In the rows, zero is written as 128.
Where one turn sends some rows of the set: a few examples, then the rows asked:
radud: [ 89 170 142 141 118 134 172  97  99 136 108 130 138 113 138 108 158 112
 126 118 130 137 120 125 141 135 131  91  83 110 170 128 132 114 120 104
 134 123 123 126 129 138 127]
ralem: [117 148 100 112 107  80 125  94  77 128  94 176 135 140 159 150 140 142
 143 124 143 186 128 119 149 127 102  96 139 138 135 130 123  91 130 109
 132 139 127 126  87 156 142]
fogu: [153 195 121 140 116 106 131  99  92 149  79 150 149 124 153 137 130 138
 152  75 132 133 109 126 158 150 126 105 119 104 135 105 136 103 161  89
 144 134 117 112 108 140 148]
fodi: [128 175 104 132  95 111 135 102  88 118 116 158 126 138 125 138 152 146
 140  71 113 164 103 125 128 140 114 104 131 140 126  74 165 120 129 115
 114 121 131 122 129 137 137]
zegal: [137 155 125 110 115 134 136 101  98 111  99 144 133 121 115 164 143 122
 118  70 134 160 117 121 143 131 121  95  86 112 137 114 165 113 138 101
 140 136 126 131  90 175 128]
fir: [163 170 125 133  99 120 114 123  73 132  67 117 129 115 157 138 137 117
 125 128 137 146 152 143 149 149 107 114  77 112 158 115 127 114 138  86
 134 143 110 136 117 148 115]
lete: [132 165 128 111 107 134 132 102  99 106  94 146 125 125 119 161 146 126
 112  75 131 159 117 120 139 125 121 103  89 108 139 109 168 122 132  98
 141 141 116 132  87 171 129]
sis: [176 154 118 123  74 106 109 104  81 125 106 154 130 110 140 111 132 104
 130 118 123 165 131 149 149 125 110  76 104 127 143  97 131 117 148  79
 131 131 128 124 137 150 124]
riku: [120 152 107 148  95 137 151  80  77 116  94 141 148 122 178 115 158 142
 134 121 122 176 121 152 146 128 104  89 128 155 150 141 111 114 126  76
 122 143 136 126 120 146 119]
Lezi: [138 178 128 134  94 121 115 115  84 131 106 154 133 145 149 143 144 122
 111 100 111 156 124 135 118 141 113 117 128 143 185 125 148 118 105  98
 148 110  93  95 114 118 138]
kar: [115 188 124 106 126 109 170 126  87 124  66 158 167 107 174 123 143 138
 125 114 131 160 158 130 125 133 123 109 102 117 160  99 124 124 153 116
 141 123 115 128  99 122 116]
Bekoz: [156 175 125 130  99 117 103 110 111 133  97 150 137 128 155 137 169 128
 125 144 126 193 137 127 148 103  94  93  90 123 139 131 110 119 139 103
 123 111 145 141 121 145 100]
rinem: [111 185 117 137 150 103 144 135 100 148 121 142 125 150 131 130 141 110
 141 124 139 137 128 114 116 155 117 107 108 142 150 104 135 125 136 110
 130 116  96 107 151 142 120]
Pazif: [109 171 102 125 105 138 151 119  75 122  97 151 130 125 147 134 163 119
 108 133 105 155 137 128 142 112 115 124 103 134 148 112 136 140 163  76
 126 131  94 107 139 165 102]
zize: [ 98 148 134 148 121 140 147 114  68 129 111 124 133 137 151 153 146 137
 164 107 123 162 118 125 165 145 113 104 133 141 129 153 131 113 149  95
 137 131 122 120 119 146 132]
Mip: [112 206 122 125  96  97 123 117  85 136  81 133 141 129 113 134 148 119
 148 103 157 164 166 132 127 122  84 112 106 130 154 134 116 111 167 100
 149 130 108 127  97 146 129]
Rona: [142 164  96 138 127 123 127 108  86 141  85 161 138 114 164 122 132 134
 104  84 103 127 122 133 147 139 123  87 114 105 136  96 145 128 137 107
 116 143 143 145 102 125 130]
Bub: [156 171 120 126 125 135 117 109  87 102 124 125 158 129 147 125 130 136
 146 103 114 169 138 141 115 144  96 115  96 136 125 121 116 132 168  97
 106 138 131 154 116 152 106]
dig: [131 175 106 131 103 109 130 104  88 125 107 158 123 139 124 130 147 146
 151  65 115 163  95 125 137 143 119 108 136 135 124  83 161 117 131 111
 115 113 136 119 131 135 137]
Vut: [119 184 137 119 130 114 148  84 104 136 128 157 135 115 166  99 112 131
 117 124 113 146 110 117 128 102  92  86 123 125 158 111 115 110 157  95
 144 134 116 145 110 162 121]
sunu: [163 175 124 131  92 119 100 110 109 136  93 154 137 132 154 134 161 127
 130 135 124 187 130 129 145 108  97  79  89 118 132 129 107 117 145 111
 111 110 143 137 118 151 110]
Vas: [115 175  94 135 122 124 109 137 108 116  95 164 122 108 138 139 186 141
 120  93 149 173 132 111 144 147 123  97 101 129 165 141 122 104 132 116
 148 121 123 120  96 147 131]
paz: [144 193 133 104 141 125 139 106  82 120 109 131 146 137 134  98 156 126
  92 112 124 152  99 120 147 119 102  84 120 110 149 101 126 123 115 122
 114 123 114 126 122 119 122]
nobo: [119 154  75 134 124 124 136 113 118 164 113 127 148 114 155 146 165 114
 142  99 130 149 143 138 131 137 114 127 121 140 174 101 117 121 128 101
 119 128 134 120 133 158 118]
fiz: [130 171 133 165 115 118 122  93  68 116 122 174 126 151 136 136 133 150
 122 106 139 186 118 132 117 112 101  98 107 106 177 133 134  94 146  86
 131 125 105 135 107 156 118]
Tevi: [116 160 123 103 119  92 127 111  72 136  83 125 133 118 137 116 143 133
 116  97 133 125 145 139 125 118 103 101 117 160 165 115 132 120 136  84
 165 138 152 107 100 132 125]
kodu: [134 149 146 113  99 111 137  92  95 134 100 144 147 124 167 151 149 141
 158 127 128 164  97 140 137 147 125  94 113 148 161 108 129 114 111 115
 156 122  86 137 117 165 130]
mus: [160 168 116 115 122 136 123 109  90 103 125 131 155 121 149 119 130 134
 142 104 118 171 136 141 118 146 104 121  95 137 127 117 109 142 170 109
 107 136 131 149 112 153 107]
Gur: [117 187 130 122 138 108 142  80 103 140 128 155 145 119 157  98 115 134
 123 125 113 140 105 115 127 111  97  84 123 119 153 114 111 103 157  93
 140 136 110 150 109 157 124]
Bape: [116 161 122 106 129  99 135 113  78 127  82 123 135 126 136 122 139 140
 119  99 133 122 141 139 130 113 111 103 113 161 164 117 136 122 145  78
 162 133 153 104  99 130 126]
Zopar: [139 181  91 119 113 103 125 126  90 114 124 143 136 141 144 116 142 157
 141 104 115 173 105 127 121 172 116  83  91 101 143 127 130 124 133 108
 139 117  94 155 110 127 132]
nur: [130 153 147 111 105 112 136  95 101 127  97 150 142 130 171 151 155 144
 153 130 132 172 105 139 136 151 137  99 113 145 163 110 125 114 107 113
 148 128  88 139 111 165 132]
Gof: [116 151 102 121 106  88 134 103  74 141  94 159 131 145 153 161 143 144
 147 125 134 186 124 122 160 125  99 103 144 146 131 139 131  89 134 105
 131 131 117 123  93 152 150]
ludit: [104 169 136 131 104 101 141 104  78 121  95 178 148 101 148 127 130 139
 153 115 129 139 154 129 124 147 133  99  98 139 133 136 140 107 158 117
 146 147 128 146  90 134 137]
sul: [133 175  91 140 102 140 153 104  87 116 110 150 128 111 145 133 126 111
 142 110 121 148 126 125 126 151 111 115 129 134 144 107 153  97 143  84
 118 152  79 123 143 166 132]
mizol: [135 202  86 125  98  89 118 115  80 165 133 144 155 109 160 128 143 137
 117 120 107 166 137 126 131 143  79 114 111 118 170 131 129  95 136  96
 128 122 128 125 104 136 122]
Rinop: [115 166 108 134 143 120 118 124  66 110 109 146 128 119 125  96 143 144
 133 102 104 163 126 125 110 127 112 110 106 136 169 125 116  85 137 114
 118 115 149 105 133 136 113]
mifu: [114 210 124 126 103  95 134 119  81 137  76 147 143 130 120 134 150 125
 144 100 158 171 166 130 123 117  91 121 105 131 156 133 117 114 170 101
 145 126 106 127 100 146 123]
momez: [151 181 130 139 104 118 109 106 114 134  93 142 141 138 162 141 165 133
 126 138 117 195 139 127 145 102  99  99  91 125 139 134 108 117 137 105
 118 117 144 138 114 145 100]
zos: [121 157  79 131 123 121 136 117 121 166 108 120 154 116 156 145 166 123
 146 103 131 145 141 138 140 137 118 128 130 135 176 102 120 125 138  95
 120 123 123 127 125 159 119]
vari: [150 179 138 117 134 129 154 104  82 123 118 140 143 134 128 104 146 118
  97 117 126 169  96 122 149 118  90  79 120 122 146 104 127 118 111 126
 121 115 119 131 119 115 124]
suter: [106 190 110 123 144 109 150 139  96 145 116 147 123 152 134 132 143 116
 137 127 130 141 130 115 114 153 114 111 111 138 146 109 139 132 144 110
 134 116  91 108 154 141 120]
bir: [110 199 123 125 101 103 147 122  88 135  74 145 143 136 119 119 144 122
 140 111 159 169 169 128 121 116  88 123 106 126 157 127 114 111 168 105
 145 122 119 122  93 138 119]
soze: [123 141 116 135 122 127 165 103  90 124 133 156 143  90 139 130 132 111
 141 125 141 169 120 127 149 125 102  75 107 117 154 110 120 122 122 132
 132 126 143 141 112 117 128]
Sop: [133 180 109 129 101 112 136 111  88 127  99 161 134 143 123 134 155 153
 153  71 126 152  99 121 132 146 125 105 133 132 126  83 166 109 137 115
 116 116 137 110 121 136 135]
zono: [114 189 106 126 133 106 147 142  92 149 118 143 118 147 140 127 148 118
 128 134 132 136 133 118 121 144 112 112 105 142 148 102 132 135 152 108
 119 111  92 109 154 144 125]
kam: [117 153 104 117 107  84 128  97  74 135  99 169 136 142 157 158 136 146
 145 120 145 188 120 119 159 131  93  98 143 137 137 137 127  96 132 106
 129 137 135 125  93 151 147]
kesin: [149 183 135 103 134 123 144 108  85 120 110 136 148 133 129 104 149 116
  96 113 124 163 101 119 144 113  99  83 117 113 158 103 128 124 113 123
 114 117 118 129 129 110 125]

mizol goes to Zopar
kam goes to suter
soze goes to zize
Now these:
zono goes to sunu
rinem goes to momez
zegal goes to Bape
Tevi goes to Gur
ludit goes to radud

